Small tables with named rows and columns. After each table, cells are looked up by row and column.

Table Limuke
          Vem  Gagalu  Noguma  Famu  Basef  Rifum
Gefepo   9.91    2.09    9.90  9.82   9.83   2.13
Renaguz  9.92    9.56    9.52  2.24   5.39   2.26
Tobikag  2.02    9.14    9.77  9.41   9.79   8.13
Zinev    2.02    9.07    2.24  9.06   6.37   9.80
Kez      9.89    9.84    5.45  2.13   4.11   4.62

Gefepo, Basef: 9.83
Renaguz, Rifum: 2.26
Zinev, Famu: 9.06
Tobikag, Famu: 9.41
Zinev, Gagalu: 9.07
Kez, Vem: 9.89
Tobikag, Gagalu: 9.14
Kez, Noguma: 5.45
Zinev, Basef: 6.37
Tobikag, Basef: 9.79
Kez, Gagalu: 9.84
Zinev, Rifum: 9.80
Zinev, Noguma: 2.24
Kez, Rifum: 4.62
Tobikag, Vem: 2.02
Kez, Famu: 2.13
Kez, Basef: 4.11
Tobikag, Noguma: 9.77
Row with the largest Gagalu: Kez

Table Tuzas
	Dus	Todonez	Gase
Nom	0.56	0.54	0.23
Gesesi	0.25	0.29	0.50
Dol	0.97	0.52	0.59
Kero	0.56	0.81	0.31
Kiv	0.24	0.17	0.31

Kiv, Todonez: 0.17
Dol, Gase: 0.59
Gesesi, Todonez: 0.29
Dol, Dus: 0.97
Gesesi, Gase: 0.50
Nom, Gase: 0.23
Kero, Todonez: 0.81

Dituzi
cols = Tig, Duge, Vir, Negudib, Zafev, Ruke
Fupogi: [0.0, 0.3, 0.1, 0.0, -0.5, 0.0]
Sozi: [-0.1, 0.4, 0.0, 0.1, -0.3, 0.0]
Negu: [0.1, 0.0, -0.1, -0.1, 0.0, 0.0]
Kegol: [0.0, 0.7, -0.4, -0.1, -0.2, -0.1]
Zumu: [0.0, 0.4, 0.2, 0.0, -0.8, -0.2]
Dinuka: [0.0, 0.4, 0.0, 0.1, -0.5, 0.0]

Ruke of Kegol is -0.1
Vir of Sozi is 0.0
Zafev of Zumu is -0.8
Zafev of Dinuka is -0.5
Zafev of Fupogi is -0.5
Duge of Dinuka is 0.4
Ruke of Negu is 0.0
Negudib of Kegol is -0.1
Ruke of Zumu is -0.2
Tig of Negu is 0.1

Nokes.tsv
	Rup	Lupad
Mog	75298	76355
Lis	-80081	-80779
Tum	84860	83101
Kedule	-79010	-79138
Disezu	-62128	-66687
Peseb	86144	87368
Zor	82008	80561
Seb	-78354	-79265
Pev	26930	41155
Lapuf	-58593	-60299

Peseb, Lupad -> 87368
Lapuf, Rup -> -58593
Kedule, Rup -> -79010
Seb, Rup -> -78354
Tum, Rup -> 84860
Peseb, Rup -> 86144
Lapuf, Lupad -> -60299
Zor, Rup -> 82008
Pev, Rup -> 26930
Mog, Lupad -> 76355
Seb, Lupad -> -79265
Lis, Lupad -> -80779
Pev, Lupad -> 41155
Lis, Rup -> -80081
Mog, Rup -> 75298
Disezu, Lupad -> -66687
Tum, Lupad -> 83101
Kedule, Lupad -> -79138
Zor, Lupad -> 80561

Ven.csv
,Sagilu,Masut,Pagipur,Pizevu,Rim,Mebom,Vof,Zagan,Totab,Kuv
Sekote,-65.7,62.3,-44.4,53.7,79.4,-17.3,-10.2,29.0,-82.3,-91.9
Biz,-68.4,62.9,-35.2,-15.0,31.6,-13.5,-24.0,20.3,9.6,-72.7
Zum,18.7,11.6,-43.2,-37.2,70.2,-43.1,-46.4,18.0,14.5,-10.6
Lusugud,25.4,-1.1,-42.0,-5.3,80.6,-37.3,-47.2,7.9,0.2,-2.8
Zelas,47.2,-18.2,-43.4,-14.7,77.5,-40.8,-49.3,7.9,4.6,11.5
Dekov,65.6,-49.8,-49.9,-33.5,78.5,-45.5,-57.7,7.6,4.0,22.4

What is the Masut of Lusugud in Ven?
-1.1
What is the Vof of Biz in Ven?
-24.0
What is the Pizevu of Biz in Ven?
-15.0
What is the Sagilu of Lusugud in Ven?
25.4
What is the Totab of Biz in Ven?
9.6
What is the Mebom of Sekote in Ven?
-17.3
What is the Totab of Dekov in Ven?
4.0
What is the Sagilu of Zelas in Ven?
47.2
What is the Zagan of Zelas in Ven?
7.9
What is the Rim of Zelas in Ven?
77.5
What is the Vof of Zelas in Ven?
-49.3
What is the Masut of Zelas in Ven?
-18.2

Dop:
|  | Zavub | Mif | Tanugu | Seg | Dunek | Sada | Zukosa | Nitubo | Fop |
|---|---|---|---|---|---|---|---|---|---|
| Bako | 22 | 93 | 25 | 31 | 82 | 29 | 35 | 89 | 92 |
| Sulilu | 38 | 84 | 22 | 22 | 93 | 40 | 23 | 71 | 87 |
| Lize | 34 | 85 | 21 | 25 | 91 | 32 | 23 | 81 | 82 |
| Gesof | 80 | 45 | 21 | 27 | 94 | 29 | 21 | 74 | 57 |
| Zopo | 92 | 28 | 69 | 91 | 93 | 88 | 78 | 25 | 20 |
| Farur | 24 | 92 | 22 | 27 | 88 | 30 | 26 | 86 | 88 |
| Nuvev | 20 | 94 | 94 | 20 | 20 | 20 | 20 | 94 | 20 |

Nitubo of Zopo = 25
Tanugu of Lize = 21
Fop of Farur = 88
Dunek of Sulilu = 93
Nitubo of Sulilu = 71
Mif of Lize = 85
Zukosa of Lize = 23
Zavub of Gesof = 80
Tanugu of Sulilu = 22
Nitubo of Gesof = 74

Fet:
|  | Vuz | Dom | Gosefoz | Lel | Vofuzen | Zep | Sil |
|---|---|---|---|---|---|---|---|
| Mapet | 0.53 | 0.53 | 0.61 | 0.53 | 0.54 | 0.61 | 0.55 |
| Doronib | 0.93 | 0.93 | 0.18 | 0.95 | 0.89 | 0.21 | 0.80 |
| Fep | 0.20 | 0.20 | 0.97 | 0.18 | 0.24 | 0.94 | 0.34 |
| Morus | 0.81 | 0.80 | 0.31 | 0.82 | 0.78 | 0.33 | 0.72 |
| Vak | 0.95 | 0.95 | 0.16 | 0.97 | 0.91 | 0.19 | 0.81 |
| Gugofo | 0.22 | 0.22 | 0.95 | 0.21 | 0.26 | 0.92 | 0.35 |
| Kip | 0.28 | 0.29 | 0.88 | 0.27 | 0.32 | 0.86 | 0.39 |
| Zogi | 0.95 | 0.95 | 0.15 | 0.97 | 0.91 | 0.19 | 0.81 |
| Dotin | 0.19 | 0.19 | 0.98 | 0.17 | 0.23 | 0.95 | 0.33 |
| Ruloz | 0.19 | 0.19 | 0.99 | 0.17 | 0.23 | 0.96 | 0.33 |
| Kulovi | 0.20 | 0.20 | 0.97 | 0.18 | 0.24 | 0.94 | 0.34 |

Mapet, Lel: 0.53
Zogi, Vofuzen: 0.91
Vak, Lel: 0.97
Doronib, Gosefoz: 0.18
Doronib, Vofuzen: 0.89
Fep, Vofuzen: 0.24
Vak, Dom: 0.95
Dotin, Lel: 0.17
Gugofo, Sil: 0.35
Gugofo, Vofuzen: 0.26
Gugofo, Dom: 0.22

Vad =
         Mek  Lovevig  Nedela  Vutabat  Ledis  Bev  Puvile  Galeke  Kadidod  Rek
Mugak     34       74      30       33     61   40      43      40       27   74
Mar       44       72      18       28     62   48      22      66       27   72
Fub       44       37      68       48     42   74      46      38       69   37
Gil       45       51      24       38     86   50      39      28       34   51
Laburog   38       53      21       66     53   42      75      31       60   53
Bar       76       45      27       58     75   42      30      39       33   45
Git       35       45      20       28     78   56      39      34       34   45

What is the Bev of Fub in Vad?
74
What is the Mek of Bar in Vad?
76
What is the Galeke of Laburog in Vad?
31
What is the Ledis of Gil in Vad?
86
What is the Lovevig of Laburog in Vad?
53
What is the Bev of Git in Vad?
56
What is the Galeke of Git in Vad?
34
What is the Rek of Mugak in Vad?
74
What is the Lovevig of Gil in Vad?
51
What is the Puvile of Laburog in Vad?
75
What is the Vutabat of Mar in Vad?
28
What is the Vutabat of Git in Vad?
28
What is the Galeke of Gil in Vad?
28
What is the Puvile of Mar in Vad?
22
What is the Bev of Laburog in Vad?
42
What is the Galeke of Fub in Vad?
38
What is the Ledis of Mar in Vad?
62
What is the Nedela of Gil in Vad?
24

